(in the rows, 128 means zero)
R: 4 groups of rows, each row roughly a mix of its group's hidden directions:
R (138 x 10):
[[146 140 123 138  83 170 117 132 101 130]
 [141 134 119 133 141 157 169 172 142 126]
 [145 167  96 111 119 140 150  97 126 108]
 [127 149 105 104 125 150  94 146  95 104]
 [167 117 144 143 178 117 145 122 125 116]
 [128 148 117 112 122 102 142  81  97 110]
 [152 147 163 110 112 136 104 116  96 101]
 [ 72 126 146 145 156 139 119 149 118 128]
 [140 114 169 150 150 119 148 124 105 163]
 [179 143 125 104 140  98 122 146 119 145]
 [127 126 167 153 131 116 151 126 154 169]
 [ 87 112 144 128 134 144 102 153 163 141]
 [101 118 174 151 116 144 109 149 116 147]
 [153 163 149 102 143 113 146 161 119 112]
 [104 136 163 111  89 133 116 139  93 130]
 [147 133 154 118  83  94 106 147 134 126]
 [161 157 137 100 159 120 146 158 118 118]
 [ 98 121  93 134 157  97 157 114 121 137]
 [ 86 140 100 111 133 119 126 116 107  89]
 [112  84 111 131 135 146 144 170 143 121]
 [166 124 139 137 109 105  88 133  97 118]
 [128 151 118  97 116 139 165 172 134 136]
 [158 105 121 159 144 177 127 134 123 122]
 [137 137 107 119 128 134 128 105 190 120]
 [113 159 139 100 162  93 132 128 144 150]
 [165 100  96 124  95 141 107 133 116 141]
 [114 122 130 133  74 108 153  98 117 123]
 [151 151 156 115  91 114 121 134 109  93]
 [100 111  84 118  97 125 133 127 140 158]
 [129 124  91 115 155 121 163  88 127 117]
 [139 171 121 118 105 117  98  91 133 117]
 [125 153 164 147 140  97 161 117 104 121]
 [115 131 115  85 176 149 123 135 134 117]
 [151 126 123  95 172 112 140 138  99 146]
 [107 111 152 120 148 132 117 180 143 147]
 [126 123 117 167 114 124  97 127 140  81]
 [118 129 102 177 158 111 129 152 119 143]
 [125 118  83 140 121 104 107 136 170 122]
 [122 100 102 120 155 109 133 163  99 149]
 [ 99 139  96 112  98 122 171 121 125 138]
 [136 134 117 141 135 135 179 159 156 109]
 [116 124 146 110 107 179  98 135 143 118]
 [145 154 164 132  87 120 105 110 130 146]
 [138 126 108 137 152 158 172 154 151 125]
 [106  88 138 157 142 145 125 167 136 137]
 [124 116 124 157 156 166 155 155 147 140]
 [122  82 107 108 124 125 132 170 144 117]
 [108  78 135 147 130 137 123 166 145 136]
 [ 85 110 118 124 106 150 137 146 149 161]
 [144 118 134 146 156 187 139 135 127 124]
 [152 113 159 140 164 135 165 125 107 136]
 [177 124  91 117 135 117 132 115 110 104]
 [166 126 179 133 131 110 134 136 148 145]
 [129 137 116 139 162 144 173 123  91 120]
 [102 111 144 127  88 157 114 120 161 116]
 [132 159 133  99 108 110 142  79 124 128]
 [133  97  80 148 130 146 140 143 142 153]
 [112 146 123 110 110  95 113  84 110 108]
 [120  85 111 116 127 106 106 168 129 112]
 [108 145 106  82 102 116 141 146 127 151]
 [150 154 133 100 144 110 138 175 115 142]
 [ 93 131 146 103 131 142  91 153 127 157]
 [133 141 160 107 156 153 109  94 107 115]
 [ 95 139 117  90 127 123 155 136 133 169]
 [ 93 118 152 169 148 115 115 150 147 123]
 [150 119 119 133 182 167 137 128 128 134]
 [103 124 154 143 109 127 116 151  77 137]
 [162 125  94 121 132 131 165 105 116  99]
 [163 136 119 108 131 182 120 114 130 111]
 [132 185 141 115 127 154 131 114 150 141]
 [170 141 151 151  98 142 123 146 106 146]
 [115 102 127 152 118 108  85  91 121 137]
 [117 115 130 114 172  93 150 124 149 152]
 [ 85 152 147 145 137 105 100 139 134 105]
 [120 107 117 169 153 147 153 118 160 118]
 [187 138 122 139 157 111 124 134 143 116]
 [112 137 139 138 121 113  91 179 113 143]
 [152 142 133  71 147 121 134 112 110 117]
 [ 87  90 127 129 125 107  98 150 126 113]
 [108 122 108 127 102 166 110 113 146  91]
 [ 96 101 142 151 153 107 121 134  88 125]
 [180 145 144 115 104 155 116 134 110 128]
 [ 82 126 139 129 133 163 141 144 140 162]
 [ 99 117 166 104 122 103 122 145 144 158]
 [143 129 129  98 160  78 146 125 129 145]
 [109 110 137 182 153 150 129 140 111 132]
 [ 70 110 116 139 103 122 125 136 140 148]
 [152 143 122 114 120 132 146 188 120 139]
 [137 106 120 152  92 123 105  90 125 102]
 [ 82 136 114  98 117  99 134 113 141 152]
 [123 135 130 110 111 117 169  76 119 129]
 [100 118 101 106 121 167 119 107 150 106]
 [ 92  83 118 146 102 117 118 112 134 111]
 [106 121  99 148  95 144 152  92 118 114]
 [183 130 122 107 154 127 136 111 155 122]
 [125 112  97 121  69 140 116 118 121 131]
 [160 142 151 171 129 129 125 154 100 141]
 [ 75 123 142 152 100 143 145 138 137 141]
 [147 132 117 110 115  82 102  97 113 111]
 [172 150 126 101 121 151 128 126  90 128]
 [149 140  99 170 142  99 119 141 123 101]
 [124 123 108 157  84 121 123 111 147  92]
 [122 102 121 122 115  80 105 109 101 110]
 [146 145 168 142 106 121 105 159  99 125]
 [156 146 105 101 159 115 127 145  97 150]
 [124 162 115  89  91 132 134 108 104 124]
 [144 129 137 101 146 119 112 145  73 142]
 [150 128 188 115 139 135 119 128 146 110]
 [151 105 148 141 115 158 118 135  79 124]
 [122 144  80  97 144 103 147 125 119 110]
 [102 121 132 181 113 126 155 120 107 144]
 [124  82 145 161 125 126 103 154 139 143]
 [101 162 155 149 108 106 133 111 157 122]
 [135  87 138  99 123 112 171 136 133 146]
 [134 115 127 174 110 134 155 135 155  95]
 [139  98 121 179 118 163 132 133 139 119]
 [141 129 130 101 165 134 128 135  78 110]
 [ 76 115 145 123 156 130 128 162 121 129]
 [141 152 127  71 156 132 121 118 136 141]
 [122 139 114 127 113 128 172 175 150 133]
 [104 141 112 136 119  82 162 129 142 151]
 [178 134 114 124  91 147 125 110 134 109]
 [ 96  80 132 150 145 122 125 157 114 125]
 [123 148 114 145  89 110 167 105 119 111]
 [116 132 153 153 145  93 132  98 149  97]
 [125 162 127 167 156 153 136 111 100 126]
 [129 181 129 117 127 131 140  84 116 124]
 [146 119 132 108 110 121  95 147 105 174]
 [158 106  81 118 117 136 159 122 108 126]
 [ 85 139 122 138 130 114  84 121 112 102]
 [149 108  98 122 127 155 176 142 142 122]
 [148 163 119 142 143 173 124 153 148 133]
 [ 81 108 114 158 128 118 152 151 142 137]
 [133 124  91  80 124 112 131 148 128 100]
 [122 146 120 114 137 119 136 128  73  92]
 [155 161 141  94 144 135 154 138 123  97]
 [116 101 118 164 120 171 140 109 148 117]
 [104 114 109 103 123  99 149  91 151 111]]
one row of each group, then the others: which group is each in?
[161 100 100 149 128 119  97 144 110 150]  X
[104 103 159 120 116 114 132 122 176 145]  C
[157 149 126 116 116 118 100 105 175 132]  M
[ 90 105 136 171 144 155 144 131 123 130]  S

[111 118 118 126 128  91 102  76 130 127]  X
[139 155 129 150 129  76 112 118 128 100]  M
[113 130  99 133 169 105 134 112 129  88]  C
[125 118 153 174 152 118 103 133  98 141]  S
[113 135 129 113  91 171  94 121 142 117]  M
[143 122 128 115 134 108  79 125  94 156]  X
[137 152 181 107 136 151 107 115 129 137]  M
[132 128  79 107 116 107 151 157 139 147]  X
[100 116  98 130 154 141 126 167 115  99]  S
[116 116 123 136 181 115 162 105 141 130]  C
[153 114 134 171 124 118 105 130 104  92]  M
[159 157 148  94 136 112 119 116 105 100]  X
